Here are some points, each followed by its number:
[0.7 0.7 0.7 0.7 0.6 0.6 0.6 0.7 1.  1.  1.1 1.2 1.2 1.  1.  0.4 0.1 0.1
 0.2] 0
[0.7 0.7 0.8 0.8 0.8 0.8 0.9 0.9 1.1 1.1 1.2 1.2 1.2 1.1 1.1 0.6 0.3 0.3
 0.2] 1
[0.3 0.3 0.4 0.4 0.5 0.5 0.6 0.6 0.5 0.5 0.5 0.4 0.4 0.5 0.5 0.8 0.7 0.6
 0.3] 2
[ 0.4  0.4  0.4  0.4  0.4  0.4  0.4  0.4  0.5  0.5  0.5  0.5  0.5  0.3
  0.3 -0.1 -0.3 -0.2 -0.1] 3
[ 0.1  0.1  0.   0.   0.  -0.1 -0.2 -0.2 -0.1 -0.1  0.   0.  -0.1 -0.3
 -0.3 -0.7 -0.6 -0.4  0. ] 4
[ 0.4  0.4  0.3  0.2  0.2  0.1  0.   0.   0.2  0.2  0.3  0.3  0.3  0.
 -0.1 -0.6 -0.6 -0.4  0.1] 5
[-0.5 -0.5 -0.5 -0.5 -0.6 -0.6 -0.6 -0.6 -0.7 -0.7 -0.7 -0.7 -0.7 -0.6
 -0.6 -0.5 -0.5 -0.5 -0.3] 6
[ 0.5  0.5  0.4  0.3  0.2  0.1  0.1  0.1  0.5  0.6  0.8  0.9  0.9  0.6
  0.5 -0.3 -0.5 -0.4  0. ] 7
[-0.3 -0.3 -0.3 -0.2 -0.2 -0.2 -0.2 -0.2 -0.3 -0.3 -0.3 -0.3 -0.3 -0.1
 -0.1  0.2  0.1  0.  -0.1] 8
[ 0.   0.  -0.2 -0.3 -0.4 -0.7 -0.8 -0.8 -0.5 -0.5 -0.3 -0.2 -0.3 -0.7
 -0.8 -1.6 -1.5 -1.2 -0.4] 9
[-0.8 -0.9 -1.  -1.  -1.1 -1.2 -1.3 -1.3 -1.5 -1.5 -1.6 -1.6 -1.6 -1.6
 -1.6 -1.4 -1.1 -0.9 -0.4] 10
[0.  0.  0.2 0.3 0.5 0.7 0.8 0.8 0.5 0.4 0.2 0.1 0.1 0.5 0.6 1.5 1.4 1.1
 0.3] 11
[-0.8 -0.8 -0.5 -0.3 -0.1  0.2  0.4  0.4 -0.4 -0.5 -0.9 -1.1 -1.1 -0.2
 -0.2  1.7  1.9  1.5  0.1] 12
[ 0.   0.  -0.2 -0.3 -0.4 -0.6 -0.6 -0.6 -0.3 -0.2  0.   0.1  0.2  0.
 -0.1 -0.8 -0.9 -0.8 -0.3] 13
[-0.3 -0.3 -0.1  0.   0.1  0.3  0.4  0.4  0.   0.  -0.2 -0.3 -0.3  0.3
  0.3  1.5  1.5  1.2  0.2] 14
[-0.3 -0.2 -0.1  0.   0.1  0.3  0.4  0.4  0.1  0.  -0.2 -0.2 -0.2  0.4
  0.4  1.5  1.4  1.1  0.1] 15
[-0.4 -0.4 -0.5 -0.6 -0.7 -0.9 -1.  -1.  -0.8 -0.8 -0.7 -0.6 -0.6 -0.8
 -0.8 -1.2 -1.2 -1.  -0.4] 16
[ 0.6  0.6  0.4  0.2  0.  -0.2 -0.3 -0.3  0.3  0.4  0.8  0.9  0.9  0.3
  0.3 -1.1 -1.3 -1.  -0.1] 17
[1.2 1.2 1.3 1.3 1.3 1.4 1.5 1.5 1.9 2.  2.2 2.3 2.3 2.4 2.3 1.9 1.4 1.2
 0.7] 18
[-0.5 -0.5 -0.6 -0.6 -0.6 -0.7 -0.7 -0.7 -0.8 -0.8 -0.8 -0.8 -0.8 -0.8
 -0.8 -0.7 -0.6 -0.6 -0.3] 19
[-0.5 -0.6 -0.8 -0.9 -1.  -1.2 -1.3 -1.4 -1.3 -1.2 -1.1 -1.1 -1.1 -1.4
 -1.5 -1.9 -1.7 -1.4 -0.5] 20
Which two points above are nearest to each new point by angle, seen from the average point of the numbered points? Their numbers follow each, nearest first.
[ 0.3  0.3  0.2  0.1  0.  -0.1 -0.2 -0.2 -0.1  0.   0.   0.1  0.  -0.2
 -0.2 -0.6 -0.5 -0.3  0.1] 4 5
[-0.6 -0.6 -0.5 -0.4 -0.3 -0.2 -0.1 -0.1 -0.3 -0.4 -0.5 -0.6 -0.6 -0.4
 -0.4  0.1  0.1 -0.1 -0.3] 8 6
[ 0.8  0.8  0.7  0.6  0.5  0.4  0.4  0.4  0.9  1.   1.2  1.3  1.3  0.9
  0.9 -0.2 -0.5 -0.4  0.1] 7 0
[ 0.6  0.6  0.5  0.4  0.4  0.2  0.2  0.2  0.6  0.7  0.9  0.9  0.9  0.5
  0.5 -0.4 -0.6 -0.5  0.1] 7 3
[-0.5 -0.5 -0.4 -0.3 -0.2 -0.1 -0.1 -0.1 -0.2 -0.3 -0.4 -0.4 -0.3  0.2
  0.3  1.   0.7  0.4 -0.2] 12 14
[0.4 0.4 0.6 0.8 0.9 1.1 1.2 1.2 1.1 1.  0.9 0.8 0.9 1.3 1.3 2.1 1.9 1.6
 0.5] 2 11
[-0.9 -0.9 -0.7 -0.6 -0.5 -0.3 -0.3 -0.3 -1.1 -1.3 -1.7 -1.9 -2.  -1.5
 -1.5  0.   0.6  0.5  0. ] 8 6
[ 0.7  0.7  0.6  0.5  0.4  0.2  0.2  0.2  0.6  0.7  0.9  1.   1.   0.5
  0.5 -0.6 -0.7 -0.5  0.1] 7 3
[0.  0.1 0.3 0.5 0.7 1.  1.1 1.2 0.8 0.6 0.4 0.3 0.3 1.1 1.1 2.6 2.6 2.1
 0.4] 11 15
[-1.1 -1.  -0.9 -0.9 -0.8 -0.6 -0.6 -0.6 -1.2 -1.3 -1.5 -1.6 -1.6 -1.
 -1.   0.1  0.3  0.1 -0.3] 8 6
[-0.2 -0.2 -0.2 -0.2 -0.1 -0.1 -0.1 -0.1 -0.3 -0.4 -0.5 -0.6 -0.6 -0.5
 -0.5  0.   0.2  0.1  0. ] 8 10
[0.5 0.5 0.8 1.  1.1 1.4 1.5 1.5 1.2 1.2 0.9 0.8 0.8 1.2 1.2 2.1 2.1 1.8
 0.7] 2 11
[ 0.   0.  -0.2 -0.4 -0.5 -0.8 -0.9 -0.9 -0.6 -0.5 -0.3 -0.2 -0.2 -0.7
 -0.8 -1.7 -1.5 -1.2 -0.3] 9 16
[-0.3 -0.3 -0.2 -0.1  0.   0.1  0.1  0.1 -0.3 -0.4 -0.6 -0.7 -0.7 -0.4
 -0.4  0.4  0.7  0.6  0.2] 12 8
[ 0.   0.   0.   0.1  0.1  0.1  0.1  0.1 -0.1 -0.2 -0.3 -0.4 -0.5 -0.5
 -0.5 -0.1  0.2  0.2  0.2] 12 8
[-0.5 -0.5 -0.3 -0.1  0.   0.2  0.3  0.3  0.  -0.1 -0.3 -0.4 -0.4  0.
  0.   0.9  0.9  0.7  0. ] 12 14
[ 0.8  0.8  0.7  0.5  0.4  0.2  0.2  0.2  0.7  0.8  1.   1.1  1.1  0.5
  0.5 -0.8 -0.9 -0.7  0.1] 7 17
